R: rows in 5 groups, each row roughly a mix of its group's directions:
R (167 x 10):
[[ -7  16 -18  28 -56   7 -10 -16 -14   3]
 [ 26 -11  13 -10  -6  -4 -36   1  51 -10]
 [-27   6  -1   1 -22  19 -27  10  40 -32]
 [ 10  32 -24  -6  43   6  -4 -21  27  19]
 [ 22  51  10 -21 -10  -2  31   7   1  19]
 [-28 -11  54 -24 -21  -7 -15  -3   6   5]
 [ -7 -32 -20  15  15 -22  39  10 -29 -14]
 [  6  35  17 -26 -46   2   7 -16  11  19]
 [-29 -25  45  11 -14 -12 -11  13   7 -28]
 [-15   9 -40  -7  -5   7   7 -44  -8  33]
 [-22  -2  36  -6  -6 -31 -45  -3   6 -16]
 [-23  25   1  11 -55  19  12  -9   7  12]
 [ -8  17  -2 -12  18 -13  -3  18 -56 -25]
 [-27 -46  -7  17  19 -11 -34  -2  -2 -16]
 [  3  53   8 -32   7  23 -18  -9  16   0]
 [-18   4  17  14 -38 -12   7  33   7 -39]
 [ 49 -20 -16  34  21 -13  -4   0  11 -12]
 [ 17   3  26  25  -7 -27 -50   8  11  -6]
 [-38 -17  34 -33  24   3 -14  -3   7 -18]
 [ 21  11   8   4 -14   8 -43   0  48   4]
 [  7   9 -31  10  26 -12  -4 -32 -29  35]
 [-26 -23 -11  43 -20 -28  -2 -17  -3 -21]
 [ 17  52 -20   1   9  18  35  -4   7   4]
 [  1  18   7  13  47  13 -12  -4  45   4]
 [ 27   4  -9 -20  20 -19 -21   3  52   5]
 [-18   7  40   4 -33  11  -8 -12  33 -25]
 [-16  29  36 -28 -37  13 -20   4   5   4]
 [  5  39 -25 -11  14  29  -5 -31  26  10]
 [ 36  -1 -31  -7   8   5   1  50 -16   6]
 [ 18 -38 -28  13  36 -15 -29  -2  -1   2]
 [  8 -19 -21  -7  12 -21 -28  -5  53  -7]
 [ 28  12 -47   7  12  -1  28  -3 -23  22]
 [ -9   0  -2 -45 -31  22   9  37  -6  -1]
 [ 14  31 -33  43  14  -7 -15  -9 -21   6]
 [ 12   3  32  24 -35 -11 -29  18  24 -16]
 [ 27 -15 -28 -19  20  32  21   1  -2  33]
 [-11  32  22 -24 -42  -4  -3 -17  28  -3]
 [ 40  22 -15  -8  36 -17  12   1  -5  32]
 [ 16  -5 -16  -5  22 -10 -51 -14  34   2]
 [ 30  33 -13  22  11  11  34 -11  25  18]
 [-55  -3  12  29  -2   2  13 -26  13  -2]
 [-46 -14   2  11 -16  17 -28  -6 -28 -22]
 [-40   5  38 -37  -3  -8  22   3  -7  -7]
 [-20  25  11  24 -10 -15  -9 -33  40 -15]
 [-35 -21 -19  37 -11 -10  29   3 -22 -14]
 [-17  -3  15  28 -36 -12 -23   7  18 -38]
 [  3  47  23 -28 -24   2  22   3  22   3]
 [ -8  25 -22  37   0  -3 -33 -29 -15 -20]
 [ 12  18  -3 -33  10  36  17   2  40  16]
 [ 31  15  -2   3   1  17 -17 -26  34  39]
 [  8  11 -32  52  19 -11  18 -12 -10 -11]
 [-18  13 -22  -5  22  14  -9 -58   0   3]
 [ 35  -9 -22 -18  -2 -14  -3 -35  10  38]
 [-29  13   4   5  -3  -2 -56  -1   9 -28]
 [  3   8 -11 -18 -22  23 -36 -40  22  12]
 [ 37   2 -31  23  13  -3  28  18 -29   7]
 [ 35   0 -33  -9  23  23 -30   3  22  17]
 [ 26  42  31 -26   5   8   8  16  24   9]
 [ 21 -26 -19  27  45  -3  22  12   8  16]
 [-33  14  21 -21 -42  -4 -32  -9   1   9]
 [-10  -7  44 -12 -18   4   1  18 -46   9]
 [ -5  55  -8 -16 -14  37   6  -7  -9   0]
 [ 18  36 -12 -24 -36   3 -25 -10  11  25]
 [ 37  42  10  -9 -14 -12  -2  -6  -6 -37]
 [ -2   3  33   7 -30 -14  43  17  22  15]
 [ 28   2 -19   6   2  13 -33 -18  35  33]
 [ 23  25  19 -26  -7  19  23  32  29 -10]
 [ 31 -10 -31  26   6 -29 -12  27 -19 -17]
 [ -5  -5  24 -15  39   3  31  25 -34   4]
 [  9 -11  -7  20  55   4  34   4 -17   0]
 [  7  24   8  -5  -6  33 -25 -13  50  -4]
 [-15  34   6  21 -27  23  10 -23  31  21]
 [  6   7   2   8 -68   4  -2   0   0 -19]
 [-14 -15 -25   0  48 -15  -6 -10 -23 -30]
 [ 38  42 -15 -11 -18   5   0   7  30  17]
 [ -8  40  -6 -32 -18   3  -4 -30  21  26]
 [-49 -10  29   2 -29  -5  11  -6   0 -28]
 [ 21 -17  -8   4 -34 -11  39  26 -27   8]
 [ -1  39  36 -18 -41  -9 -13   8  -5   4]
 [-41   9  25  22 -21 -18   8  -8 -29 -23]
 [ 32 -17 -31  32  38   1   2 -15  11  -2]
 [  0   1  -2  -7  25  19  41 -10  42  24]
 [  6  39  34 -23 -28  10  10  27   5   5]
 [-16 -15  45  13 -18  -9 -34   7  17 -22]
 [-12 -26 -26  -1  21  11  42   5 -35  -7]
 [ -8 -18  25  12  16 -12  59   5  -6  -4]
 [ 11 -28  14  21  20   3  -8 -42  17  32]
 [ -1  15 -24   6 -19   4 -24 -36  43  13]
 [-22 -35 -18 -19  -1 -21  19  -7 -32 -28]
 [ 35  13 -36 -11  29  -4 -14 -16 -20  24]
 [ 13  19 -28   2  44   1   7 -30  30  -2]
 [ 24   2  10 -11 -27  30  26  30  33  -5]
 [-15 -14  38 -24  41   0   8  20 -11 -21]
 [ -6  19   9 -31 -19  32 -34  -2  30  14]
 [-43 -14  -7 -10  12  -7 -26 -24  32  21]
 [-19  -2  23  -2  37  10 -28 -13  42   4]
 [  0  13  27  -6 -46  16  12  18  34 -13]
 [ 13 -20 -11  20  16  -2  37  27 -38 -14]
 [  0  -1   3   8 -38   0  -3 -50  29 -13]
 [ 31  14 -31   2   6  17 -21 -16  25  36]
 [ 12  -5 -29  11  52  -1   6  11 -32  -5]
 [-13 -56  -9   6  15 -22  -3  17 -19 -16]
 [-11 -13 -17  34 -19  -8  31 -10 -42   6]
 [ 10 -26 -24  16  46 -16   8  22 -14 -21]
 [-33  38 -11   0 -41  23  11  -3  -7  -6]
 [ 18  40 -40  16 -17  16  10 -25  -5   7]
 [ 13  22   7 -14  -1   5  56  24 -17  15]
 [ 19  14  25  -8 -17   5  42  37 -15 -10]
 [  1  39  -4 -16 -16  24  25  30 -31  -3]
 [  2  -6 -33 -19  22 -18  13  -1 -50 -12]
 [-17 -12  11 -16 -10 -23  51   0 -29 -14]
 [ 45  20  25   8  -8  13  40  -4   7  12]
 [ 25   3 -23  -8  35   5 -38 -29 -18   9]
 [  3 -26  23 -41  32  -5 -32   1  12   2]
 [-10   6  34 -40 -29  14 -22  -5  18  16]
 [-51 -17  19  -6  -6 -11 -29 -18  -8 -22]
 [ 16   3 -23 -18 -31   6 -27 -27  29  26]
 [-32  -9   2  -4 -49  -3 -34 -18  10   2]
 [ 33  25  -6 -21  33   4 -27   0  27  18]
 [-36  -7   8  -9  -1  13 -42 -25  29 -17]
 [  5  34  -3  -9 -47   7 -23  14  25  16]
 [ 29  30 -36  10 -14  -1   0  10  39 -13]
 [  4 -15  24  -7  41  -8  17  31 -36  -3]
 [-19  13  -6  -2 -28   5 -35 -34  28  24]
 [-27  -5 -27  41   6 -12 -11 -17 -24 -28]
 [ 10 -32 -10  43   9 -15   3  16 -36 -14]
 [-28 -16  47   6 -25 -15  -1  17   5 -26]
 [-20 -11  14 -13  -7 -10  52  15 -35   2]
 [ 22 -27 -28  27  14 -13 -18 -14 -15 -36]
 [ 14 -15  -1 -10  36   3  29  38 -20 -24]
 [  7  14  29 -18  22  13 -36  -9  38  14]
 [ -5  47 -16 -14  -5  15 -34 -25 -19   9]
 [ 30  39 -16  12  13  23 -15  -4  34  12]
 [-30  -8  37 -14  -9   8  37   4  27  18]
 [ 18 -12 -16  23  56   0  22  11 -13   6]
 [ -3 -16  -5  33 -42 -12 -36   0  18 -15]
 [  0   3 -38 -17  32  11  -8 -22 -40 -13]
 [ 27   3   9  25 -34 -15  32  20  26 -14]
 [ -9  35  35 -35  25  -5 -11 -15 -10  17]
 [  3  -3 -19  23 -53  14  -9  -4  28  16]
 [ 38  20  30  -6  18   4  18  40   4  -7]
 [-52 -15  -3  10 -12   2 -30  -9 -16 -27]
 [  9 -31 -38  21  17   0  23  16 -31 -13]
 [ -1 -18 -32   2 -11  27 -23 -23  42  11]
 [  8  19  29 -16 -36  -4  37   8  -1 -30]
 [ 35  19 -12  11   3  15  49  21  14   0]
 [ 25  34   3   1  13  14 -29 -20  41  10]
 [ -7 -55 -21 -24   5  11 -13  18 -20   1]
 [ 15 -34 -20  20  44  -5  12  28  -8  -4]
 [-25 -35  -2   6 -25  28   5  13 -37 -14]
 [  5  36  36 -22 -23   8  27  24 -10   9]
 [ 38  13 -13  13  30 -16   2 -15 -27  32]
 [-33   0 -21  -4   1  12 -10 -57   8   0]
 [-18  -3 -38 -15   9  -5  -2  14 -42 -32]
 [  0   3  21  -7 -56 -19   0   1  13 -31]
 [ 11  40 -28  13  30   2  23 -31  -5  -7]
 [ -7   4 -41  49 -12  -2  25   2 -14  -5]
 [  6  22  30 -47 -22  15 -21   8  11  11]
 [ 51  16  -1  13  33   4  26  -9  -7  -8]
 [ 20  10  -6  14  30  21 -16   0  49  18]
 [-34 -27  20  -2 -11  -1  46 -10  -1 -23]
 [ 14 -28 -20  -1  20  -9  24  -5 -42  29]
 [  5   4  -9  18 -51  -7 -31   0  32  -7]
 [-36  -1  10 -20 -31   3  38  -9 -13 -24]
 [-27 -42   0   1  37 -10 -19  -4 -22 -17]
 [-20 -43   0  15 -34  -4 -21  12 -28 -11]
 [-35 -11 -28  -8 -25   3  38 -16 -24  -4]]

one row of each group, then the others: which group is each in?
[-13  21 -37   1  11  35  30  16   5  25]
B
[  5 -17  41 -31  31  -3  -8  22  25   5]
A
[-15 -32  -2 -15  -8   6 -37 -42   9 -16]
C
[-35  15 -25   1  23  29  -3 -36  -7  17]
F
[ 12  29   3 -10 -41  17  -3  -1  44   8]
S

[-22   5 -26   8  30   1 -21 -49   1 -11]
A
[-21   9  37  14  -3  41  15 -16  28  -7]
C
[  6 -57   1  -9 -19   8  17  20 -24  -3]
F
[  6 -48   6  -6  16 -21  17  37 -16  -8]
A
[-12 -23 -30  -1  37  10  30 -18 -25 -16]
C
[ 26  17  27 -20  14  -4 -29  28  33 -12]
S
[-25 -32  14   5  24 -13  -5   4 -31 -39]
C
[ -4 -29  33  26  28 -16 -11  15 -29 -17]
S
[ 17  14 -49 -15  28   5   0 -20  -1  29]
S
[-33  -4  -5  -4  20  22 -17 -29  -7  43]
B
[-12  27  44  -2   2 -29   1 -16 -29  19]
S
[ -1  11 -12 -19 -23 -12  43  32 -16 -26]
S
[ 32  12 -51  21  17   6   7  12   5 -19]
B
[  8   7 -44  28 -18 -10  11 -22 -27  24]
S
[ 17  45  10  -4 -36 -35   1  11  -2   1]
S
